Each row is where one point has got to under a steady rotation. How many steps took it there?
The counts run from 0 to 261.
[-14  13 -18 -29   0  21 -15  -1  -5 -30 -19  17   6   7  29 -21  18  -1
  15  -2  -4   8 -35  45  49 -10   2   3 -42 -13  30  23  21 -22 -24  -6
  11 -22   8  19  30  11 -31 -35  20   5 -36   8   9] => 187
[ -7  14   2 -29  -2  25  -1 -15 -17  -9 -11  13 -28  -8  13 -20  12 -23
  17  -8 -30  22 -42  32  20   9 -28 -10 -28 -54  43  13  22 -25 -34 -17
   4  15   3  25 -22  14 -32 -29  15  -1 -31  -4  10] => 38
[ 14 -18   6 -18 -21  12  16  12  -2  10   9  11 -11 -10   4 -21  22  -2
  18 -43  15   2 -35  46  15 -32 -15 -13 -31 -14  13  29  22 -25 -28  11
  10 -26  -4  16  -8 -10 -24 -45 -26 -24 -17  18  -7] => 239
[-26  -8  14 -10 -13  29 -17  -2 -18 -23   0  33  11  -5  27 -18  28 -18
   7 -21   4  23 -25  38  46  -9 -13 -28 -48 -10   7  21  24 -13  -9 -16
   3   2  -6  10  16  -7 -35 -52  -7  -1 -38  -1  -6] => 212
[ 17 -12 -10   0 -11 -11 -31 -13  -6   3  -2  23 -21 -10  18 -17  37  12
  -8 -44  14 -16 -32  24  10 -26  -3  11 -13 -32  26  37  11 -43 -30  14
  17 -22 -10  43 -12 -13 -32 -41   2  -6 -22  22 -15] => 4
[ 17  -9   8   5   2  10 -21 -15  -1  -8 -11  68  10 -38  29 -25  25 -13
   8  -4 -19  23 -24  30  40  -3 -20 -14 -39 -41  20  20  11 -14 -22   6
  14 -17 -11  16   1  -3 -23 -32  -4   8 -21  36 -15] => 76
[ 10  -9   3 -11  -6  24   2  16  -4  -3 -11  39  16 -26  15 -30  16 -11
  10 -15   3   4 -33  47  55 -29  -7 -12 -41 -11   6  19  22 -15 -20   4
   4 -47 -10   4  16 -14 -32 -38 -16 -18 -19  32  -5] => 79
[ 19  -9   3 -27  -3  13   1  -1  -3  12   0   4 -29 -19   7 -28   1  -5
  25 -17 -24  18 -41  28  -4 -13 -20  10 -27 -53  42  24   8 -36 -28   2
  19 -26   7  27 -21   6 -41 -43  -8 -26 -17   9  16] => 260
[ -1   7  -7 -25  -5   7  10   5 -17 -11   7 -14 -35  16  15 -13  28  11
  10 -27  16  13 -40  55  22 -25  11 -12 -37 -32  18  30  30 -37 -39   5
  20 -20  15  24  -6  10 -20 -31  11  11 -28   0  -4] => 21
[ 22   6  -2 -12 -27   3   7 -10 -39  -7   7  15 -10  -5  13 -15  22  -3
 -12 -49   9  -4 -29  26  10 -27   6   3 -36 -27  31  15  15 -59 -30  10
  -9   4 -30  13  17 -29 -43 -34 -22   5 -16  11  -2] => 137
[ -8  15  13 -28 -10  22  -6 -22 -15  -7  -7  38   5 -45   5 -27  20 -25
  11 -17 -10   8 -49  43  46   3 -10 -29 -20 -27  12   7   9 -22 -28 -21
 -23   6 -23  14 -11  -3 -24 -28  -3  10 -23  27 -25] => 64
[  4 -14  -2 -18  -4  16 -33  -8  16  -2  -6  30   6  -3  20 -23  14  13
  22 -15 -19  11 -32  23  11 -13 -22  17 -27 -25  33  30   8 -34   3  12
  18 -36   6  40  -5  -1 -38 -45   0 -20 -21   9  15] => 100
[ 10  12  -3 -23  14  22  13  16   3   1  -7   1 -15 -13  16 -24  12  -7
  16  -8  -8  19 -54  58  46 -24   2 -15 -35 -36  17  23  39 -22 -42 -13
  10 -32  -1   4   7   2 -21 -25  18   8 -22  16  -2] => 174
[  5 -12  -2 -11 -14  19 -48 -10   6  -2  12  21  -1 -14  16 -26  25  20
  15 -19   7  -5 -30  26  33 -21   4  20 -23 -22   8  37  -2 -40 -18   8
  21 -50  -7  39   7  -2 -31 -38  -4 -10 -15  21   1] => 93
[  7  -5 -10 -18  -4 -20   1 -13 -25   1 -10   6 -31 -22   6 -32  12 -14
  -4 -27  15 -16 -35  43  33 -28  21  -2 -20 -23  19  26   2 -41 -53 -11
   5 -23 -10  15   6  -4 -29 -36  -3   7 -16  18 -16] => 156
[-13  33   6 -30 -12  41  -6  -4  -7  -5   2  25   8  -2  15  -9  22  -4
   6 -17 -11  25 -51  47  46   0 -18 -17 -35 -21  21  16  35 -23 -14 -11
 -19  -6 -25  14   5  -8 -24 -18   9  27 -25   0   0] => 199
[ 16 -19   0 -30 -11  13 -14   3 -19 -16   6  -1 -19 -12   6 -34  20   8
  11 -23  16  -9 -29  26  26 -31   5  18 -25 -32  26  31  14 -33 -36  21
  19 -21   7  39   5   7 -34 -44  -9 -22 -22  10  11] => 252
[ 12  12  -1 -15  20  17  10   4   2  -4  -9  11 -19 -16  16 -23  14  -6
  12   1 -13  31 -45  58  38 -10  -1 -16 -29 -46  25  19  35  -5 -37 -18
  14 -19   1   8  -7  10 -20 -21  27   4 -31  15  -8] => 173
[ -6  13 -13 -23   7  24 -19 -15   4 -37 -23  22  15   0  29 -21  25   8
  18  -7 -10  20 -38  43  41   0  -1   4 -43 -30  33  20  17 -16 -26  -6
  14  -5   5  29  28  12 -18 -26  30  11 -39  12  -6] => 186
[  9 -15  15  -9 -18  -6   3 -15   6  23  16  20 -18 -26   8 -16  25   3
  18 -43   4  13 -35  32   3  -9 -18 -14 -28 -37  20  26   6 -39 -26   1
  25 -25   1  32 -30   0 -14 -41 -17 -20 -15  22 -23] => 241
[ 17 -18   2 -23 -19  12  -4  -3  -1   3  25  -5 -19 -18  -2 -24  21  10
  15 -45  23 -14 -36  33  22 -28   9   7 -19 -32  15  31  13 -49 -43   3
  13 -26  -9  32  -8   3 -25 -35 -17 -20 -10  20  -1] => 246
[ -2  25   5 -37 -16  31   4 -10 -37 -16   9  12 -15  -7  13 -17   8 -24
  -2 -20  -9  19 -31  39  51  -8   1 -12 -38 -39  23  15  27 -33 -46  -4
 -10   6 -14   0  12  -1 -27 -22   9  25 -26   0  11] => 46
[ 14   3  -6 -22  -3  19 -19 -12  12  -2  11  -5 -37   0  17  -4  22   7
  13 -39  -2   9 -39  23  10  -1   7   1 -25 -63  29  26  22 -47 -41 -11
  21   0  -9  35 -11   6 -20 -22  16 -11 -18  21   6] => 24
[ 15  10   6 -28 -26  18   9  -4 -46 -12  13   9  -9  -7   9 -17  24  -1
 -14 -35  15   3 -37  32  12 -23   0 -11 -36 -22  35  14  28 -48 -31  10
 -25  10 -27  12   8 -22 -40 -32 -14   9 -16   0  -8] => 136
[ 11  10  -4 -30  -5  22   1 -16  -3 -28   4  -2 -18   0  18  -9  31  17
  11 -25  10  19 -40  42  16   2  12 -10 -39 -43  32  21  25 -31 -48   8
  13  21   0  35   6  19  -9 -19  20   2 -31  14  -8] => 26
[ 29 -13  -2 -23   6  22  -2  -6  -6 -21  -6  14 -10 -23  11 -26  19  12
  23 -18  -7  15 -37  25   2  -5 -17   2 -33 -49  45  17  12 -17 -24  10
   6  13   0  43 -16  17 -24 -38   8 -34 -27  25   1] => 255
[  0   0  12 -19 -23  20 -11 -14 -31 -13   9  40  15 -13  16 -21  47   3
  -7 -35  20  -3 -37  44  39 -16  -5 -22 -30  -3  11  23  19 -31 -17  21
 -10  -1 -21  28  -6  -9 -23 -34 -20  13 -25  12 -27] => 225
[  7 -15  16 -17   4  39 -22   5   6 -11   3  25   2 -14  18 -19  24  18
  25  -3 -17  32 -42  30  14  -6 -33  -6 -34 -31  26  25  20 -10   1   1
   6 -13  -5  39 -31   7 -38 -40  14 -19 -31   8  -2] => 102
[  1   0  14 -12  -5  28 -19 -18  19  -2  14  29  16 -33   9 -19  32  18
  25 -26   4  22 -52  42  26  -2  -3 -11 -34 -34   8  26   2 -22 -17  -5
  10 -21 -13  39 -14  13  -5 -27   5   3 -21  33 -33] => 89
[-16 -14  -1 -21 -19   6 -21  -4 -21  -4  -3   8 -18  -1  11 -24   9 -17
  11 -40  -7  -1 -35  18  -4 -16 -17   5 -38 -21  33  26   4 -48 -17 -20
   7   0  -4  21  -5 -16 -56 -56 -13 -25 -31 -12   8] => 125
[  1  -3  17  -6 -21  26 -10 -25 -20 -10  11  42  13 -22  10 -15  52   5
  -3 -27  11   3 -41  37  37   0 -16 -24 -26 -18  17  21  16 -31 -20  13
 -16  11 -28  34 -15  -1 -16 -35  -6   8 -20  16 -29] => 224
[  9  18 -18 -13   1  26 -35 -10  27 -11  -7  11  -5 -10  17 -14   2   5
  13 -31 -16   1 -41  27  35  -7  12  15 -33 -37  24  24  14 -40 -38 -21
  16 -27  -9  26  23   2 -25 -20  15  -3 -18  32  12] => 183
[ 15  10 -14  -9  12  -4   2 -12  15  12 -24  35 -23 -18  24 -24  11 -10
  18 -12 -32  18 -40  35  18  -5 -14  -7 -31 -54  36  28  12 -28 -35 -13
  26 -41  10  13  -9   5 -25 -33  17  -4 -17  23  -5] => 171
[  6  23  -3 -18 -18  19  -6 -18  -2  -6   5  27 -10 -14  18  -5  -5 -24
   0 -45 -17   9 -32  16  32  -2  -5   4 -38 -51  33  11   6 -53 -48 -13
   7   9 -21  11  27 -15 -26 -19 -10  -1  -8  20  21] => 49
[ 29 -22  -8 -31 -12  16 -20   1  -5  -7   4   4 -22 -17   9 -28   9   0
  18 -24   0  -3 -30  19  13 -17  -1  18 -24 -40  35  30  11 -34 -30  11
  12 -20  -4  36  -6   2 -35 -40 -13 -40 -10  19  15] => 253
[-19  -2  12  -9 -21  23 -20 -23  10   5  -2  45   6 -21  21 -11  25 -21
  15 -39  -6  13 -37  23  13  10 -35 -19 -38 -18  17  21   4 -32  -5 -27
   3   9 -20  28 -15 -15 -22 -49 -16  -9 -27  17 -19] => 216
